(in the rows, 128 means zero)
One turn or mirror swaps these rows in pairs. Which row does each one swap with?
The rows were stretched afterwards, more along some directions than others.
Z_458: [144 111 115 100 150 132 150 127 120 131 127 113 118 137 112 137 103 128
 136 134 141 114 117 137 114 139 155 153 127 122]
Z_568: [151 128 116 118 120 130 146 111 122 140 124 131 139 154 121 111 136 102
 148 133 110 120 132 115 124 109 127  94 129 118]
Z_289: [146 150 131 126 135 131 141 135 107 134 128 132 116 146 121 132 113 121
 148 117 139  96 119 100 126 166 168 122 117 147]
Z_681: [119 154 102 125 130 108 130 128 134 125 115 125 134 113 133 142 100 101
 136 109  96 119 177 142 120 106 126 125 135 133]
Z_200: [121 125 123 150 172 118 115 126 161 119 133 120 126 112 134 140 138 149
 127 109 141 155 135 136 138 102 120 120 128 131]
Z_764: [117 137 125 132 109 134 136 141 142 116 123 141 137 138 118 156 163 122
 134 108 123 133 132 119 141 108 132 123  93 132]
Z_969: [140 139 118 126 129 123 151 106 106 147 131 122 125 151 141 110 159 137
 137 112 123 129 126 115 105 112 143 139 117 129]
Z_244: [117 150 133 134 103 119 134 147 131 111 119 116 113 135 136 134 132 111
 104 132  76 115 153 135 118 120 115 124 149 117]
Z_437: [147 136 151 103 117 132 136 125 155  97 142 124 135 102 134 142 147 126
 125 133 131 122 117 147 132 127 156 157 126 134]
Z_822: [126 132 111 137 120  98 129 157 141 139 127 112 135 131 112 143 149 110
 124 103 118 129 140 118 122 109 136 121 133 143]
Z_286: [109 141 132 108  91 137 146 151 126 111 120 114 144 143 112 163 151 109
 114 137 117 131 109 115 159 136 138 165 122 132]
Z_168: [106 148 115 142 143 146 134 145 158 102 137 103 136 131 108 146 108 104
 133 117  89  96 114 117 140 110 138 141 121 149]
Z_145: [129 129 135 142 115 138 114 124 144 148 124 135 163 133 145  95 165 127
 123 153 126 159 135 138 138 124 103  96 145 134]
Z_181: [ 90 134 123 147 129 139 138 143 119 109 115 121 129 149 113 143 127  98
 131 107 133 123 137 115 152 118 146 123 121 156]
Z_326: [150 119 151 146 112 167 144 163 169 113 138 127 144 151 120 131 120 112
 114 136 140 125 107 141 160 136 107 139 118 158]
Z_128: [165 145 125 121 109 126 148 110 106 135 121 138 147 133 142 119 138 103
 136 140 141 109 137 108 124 139 161 132 126 140]
Z_652: [108 116 119 153 129 135 118 139 150 110 125 118 129 137 128 148 119 139
 124 125 117 167 129 150 152  89  87 149 134 114]
Z_741: [120 114 121 108 114 124 116  92 115 131 113 111 125 125 127 126 129 138
 115 139 129 144 150 144 127 136 130 149 138  86]
Z_950: [119 117 117 118  73 152 141 119 111  97 131 138 120 150 122 142 144  99
 134 114 118 112 139 116 127 125 130 128  99 114]
Z_429: [ 97 117 124 103  84 133 161 146 104  98 125 105 139 163 126 167 128 109
 123 113  92 142 105 106 131 116 132 150 138 135]
Z_727: [155 119 111 144 111 157 123 127 132 138 146 126 142 146 125 109 124 109
 134 125 135 131 121 140 131 126 103 119 143 152]
Z_751: [117 124 107 102 104 143 132 122 130 105 153 127 147 138 132 154 137 144
 133 130 158 141 126 137 134 133 117 168 103 148]
Z_104: [150 141 108 122 110 148 151 132 108 153 144 138 134 156 127 112 139 101
 129 115 136 100 143 111 143 141 121 138 105 135]
Z_638: [130 143 146 138 165 136 115 128 171 123 112 130 144 108 135 120 130 133
 128 147 123 138 142 156 167 116 113 108 127 134]
Z_942: [146 141 134  85  99 135 145 115 118 140 130 111 160 179 115 145 147 112
 118 121 124 120 125 124 134 143 147 138 127 139]
Z_63: [ 91 128 122 131 120 146 136 140 125 121 128 116 163 166 146 144 146 125
 120 131 133 170 131 116 151 108  93 147 155 122]
Z_494: [126 123 135 119 121 139 158 121 113 114 123 118 124 137 120 122 142 112
 133 148 137 126 113 109 139 117 154 113 127 110]
Z_997: [159 125 144 110 105 159 125 120 118 128 130 135 137 133 149  99 127 136
 131 147 123 132 110 128 137 144 139 124 120 117]
Z_366: [119 118 132 141 111 175 151 150 124 122 132 133 129 163 123 147 111 113
 130 125 140 134 106  96 176 135  86 123 127 169]
Z_24: [149 133 128 119 133 149 125 138 123 153 111 116 126 149 125 143 125 116
 131 146 100 121 122 121 147 112 128 138 128 142]
Z_190: [102 135  99 134  89 122 132 120 129 130 137 127 134 134 131 164 115 113
 118 120 119 133 148 125 121 117 102 151 137 161]
Z_810: [149 142 130 135 126 154 122 119 116 130 129 155 130 141 137  81 124 104
 138 137 149 106 152 134 134 141 137  87 123 140]
Z_499: [127 152 120 111 115 143 138 123 110 136 126 145 160 157 132 106 169 111
 128 131 123 114 131 125 120 154 128 122 133 136]
Z_996: [119  97 114  97 136 151 150 111 125 113 125  99 129 110 122 146 120 111
 132 142 109 134 115 126 151 103 130 167 150 122]
Z_766: [114 119 116 119  74 145 143 111 106 102 131 154 118 131 136 119 137 116
 125 125 134 123 142 119 141 122 118 134 117 107]
Z_845: [ 99 145  96 123 101 101 132 113 114 135 124 123 126 141 135 148 148 123
 131  89  81 125 155 124  95 115 141 132 123 135]
Z_509: [145 159 124 135 110 112 133 126 119 130 121 139 130 152 159 121 138 133
 143 128  99 111 151 131 112 127 141 136 126 117]
Z_887: [128 124 139 129 108 129 116 101 125 111 124 133 112 118 134 118 149 138
 125 138 126 113 134 120 136 139 134 111 125 115]
Z_407: [124 143 130 138 157 139 116 112 141 144 126 117 142 128 123 112 146 134
 119 153 123 106 127 129 138 159 150 120 132 140]
Z_376: [128 137 144 134 108 126 151 164 142  90 135 128 151 158 142 141 152 130
 126 143 137 114 137 139 135 129 122 131 115 114]
Z_60: [141 138 109 133 130 123 159 138 132 115 148 118 130 132 120 128 140 129
 118  99 158 120 139 124 123 127 141 128 106 134]
Z_185: [140  96 110 156 130 141 128 141 145 115 132 118 128 137 117 132 133 117
 133 130 148 141 132 131 148 109  87 128 115 136]
Z_251: [124 150 126 133 124 142 160 178 139 119 130 112 151 152 126 134 156  96
 122 125 120 130 115 101 162 109 139 139 115 149]
Z_689: [129 113 110 129  95 132 128 107 102 101 124 148  98 131 126 129 128 132
 137 108 128 130 147 140 110 117 113 129 123 107]
Z_654: [140 117 134  85 136 124 121  95 131 148 115 121 135 139 127 139 153 145
 124 152 135 141 136 140 142 126 129 134 138  95]
Z_100: [114 163 131 129 115 132 148 121 107 130 114 119 116 154 139 145 139 108
 121 114  73  95 149 107 115 130 152 135 146 121]
Z_820: [117 153 118 173 100 122 137 162 136 126 121 127 125 157 126 132 119 110
 114 122  95 113 144 127 119 122 115 122 141 139]
Z_201: [147 111 107  82 124 142 142 102 117 127 140 126 130 165 132 125 146 125
 141 121 137 134 119 125 140 121 121 145 103 120]
Z_302: [135 130 126 167 140 130 115 134 160 135 126 127 146 111 134 137 111 116
 141 113 143 164 121 127 153  90 108 128 138 185]
Z_2: [142 116 110 114 152 137 134 111 103 123 127 107  92 119 118 128 100 138
 138 132 138 121 130 131 130 138 144 159 132 114]
Z_588: [157 128 119 101 112 158 165 127 103 128 145 127 130 184 133 122 151 127
 117 116 127 114 134 124 129 147 119 135 119 122]
Z_5: [141 116 121 110 129 103 152 124 146 109 132 121 138 123 121 127 155 122
 127 131 153 129 126 138 125 109 139 112 127 120]
Z_227: [115 146 138 126  94 128 143 128 127  93 122 122 150 134 143 144 168 120
 120 136  95 123 120 122 137 126 130 136 138 138]
Z_748: [108 115 122 123 132 154 155 117 121 113 125 116 136 159 131 164 146 112
 118 119 126 137 107  94 162 109 110 145 132 157]
Z_256: [133 118 146 114  96 132 125  94 113 137 106 135 142 144 142 136 145 125
 134 166 141 152 139 134 134 128 115 141 156 106]
Z_794: [112 124 114 127 136 131 136 138 130 115 130 116 126 131 108 163 157 146
 131 107 138 131 109 140 133 127 148 153 114 148]
Z_563: [144 129 104 145  97 119 144 138 138 120 124 141 152 124 136 118 136 109
 134 123 115 124 173 139 128 116 107 106 134 130]
Z_414: [128 124 121 109 119 141 127 121 150 107 133 136 148 104 121 139 118 139
 142 157 158 137 119 149 141 114 121 153 114 129]
Z_948: [116 131 118 145 109 154 134 135 138 108 135 123 142 112 141 121 117 100
 127 147 104 117 122 119 150 105 127 145 139 125]
Z_206: [145 118 135 149 122 128 138 150 128 132 125 106 134 161 122 152 134 118
 131 130 148 157 115 116 145 116 124 162 130 137]
Z_641: [151 108 115 114 131 137 124 115 141 148 134 131 128 137 124 108 158 142
 123 120 132 127 134 135 142 123 108 103 119 127]
Z_844: [122 110 103 139 126 145 139 126 117 126 135 113 135 144 145 134  97 128
 135 132 145 139 142 121 141 100 107 155 126 102]
Z_813: [119 148 116 155 144 155 139 154 143 122 146  92 151 145 125 125 115 108
 128 135 113 119 110 104 156 122 134 142 134 166]
Z_599: [156 137 146  83 162 120 159 142 116 134 117 117 122 137 131 118 135 134
 136 129 127 113 116 123 140 130 158 128 120 122]
Z_809: [118 134 137 164 125 137 132 146 124 104 120 119 127 134 112 114 139 110
 122 119 128 133 126 120 135 123 136 111 146 121]
Z_581: [ 95 113 121  82 113 120 146 103 125  83 135 125 133 122 130 162 153 141
 131 140 131 126 113 139 126 120 147 164 121 106]
Z_368: [ 95 130 130 131 136 121 135 134 112  99 120 118 111 136 118 128 148 108
 129 132 110 112 120 104 131 122 154 123 141 106]
Z_111: [139 116 135 124 111 152 134 157 135 127 128 119 142 154 132 134 115  97
 126 107 123 144 126 115 166 111  93 143 124 146]
Z_816: [113 119 125 142  91 141 133 141 123 126 132 123 164 169 131 130 178 105
 128 119 136 161 130 117 126 111  95 141 131 141]
Z_338: [159 146 140 142 133  95 116 150 166 137 118 131 128 108 139 126 107 121
 139 130 101 132 138 147 129 112 114 107 136 138]
Z_362: [136 127 117 120  99 131 142 128 106 138 139 120 109 164 130 145 117 127
 131 130 133 126 121 119 113 118 146 156 112 123]
Z_836: [120 134 142 142 104 157 140 164 143  89 146 113 132 146 117 144 131 110
 107 117 137 134 125 130 159 141 105 146 134 151]
Z_963: [136 131 110  86 132 146 138  99 105 133 133 115 102 152 126 131 117 120
 129 132  91 108 109 116 133 129 127 147 131 116]
Z_96: [135 155 124 130 101 118 140 147 134 140 115 118 129 149 127 148 135  94
 119 122  69  98 157 117 131 112 132 127 141 127]
Z_910: [128 108  98 145 121 146 131 135 146 116 129 129 126 117 123 127 140 109
 124 111 124 118 142 128 144 103 117 125 105 125]
Z_567: [109 123  97 114 114 134 125  87  97 124 125 113 131 115 146 144 121 128
 132 124 119 153 128 112 125 103 125 164 147 118]
Z_674: [120 116 113 125 123 135 111 105 121 133 125 136 130 155 123 121 136 149
 121 135 146 138 138 147 117 148 114 131 130 103]
Z_779: [112 117 130 118 158 122 149 140 125 131 130 111 118 159 112 162 157 126
 133 128 141 132 100 112 157 116 117 152 115 143]
Z_796: [139 150 114 122 115 117 131 139 125 112 129 134 137 140 129 114 138 129
 128 126 105 113 159 159 107 133 136 124 130  95]
Z_505: [106 139 115 152 132 123 133 119 129 141 116 123 120 142 133 153 125 122
 137 110 109 146 105 110 139  95 114 159 129 164]
Z_979: [124 114 135 110  88 173 150 142 114 120 138 116 159 202 111 121 168 107
 113 149 127 113 116 123 147 162 129 127 117 118]
Z_892: [135 143 114 112 149 139 139 123 126 124 125 136 147 128 124 116 153 122
 137 109 118 105 142 133 127 141 147 105 125 154]
Z_156: [108 122 110 101 145 138 139 134 137 129 118 120 136 123 122 143 128 138
 119 108 104 136 141 135 154 124 107 125 123 119]
Z_435: [ 87 129 104 130  94 123 139 127  98 112 123 111 121 122 124 145 126 103
 118 117 113 124 150  92 126 116 129 128 152 121]

Swapped with Z_887: Z_435
Swapped with Z_100: Z_256
Swapped with Z_654: Z_96
Swapped with Z_494: Z_950
Swapped with Z_289: Z_366
Swapped with Z_892: Z_302
Swapped with Z_963: Z_286
Swapped with Z_376: Z_844
Swapped with Z_326: Z_458
Swapped with Z_948: Z_581
Swapped with Z_638: Z_681

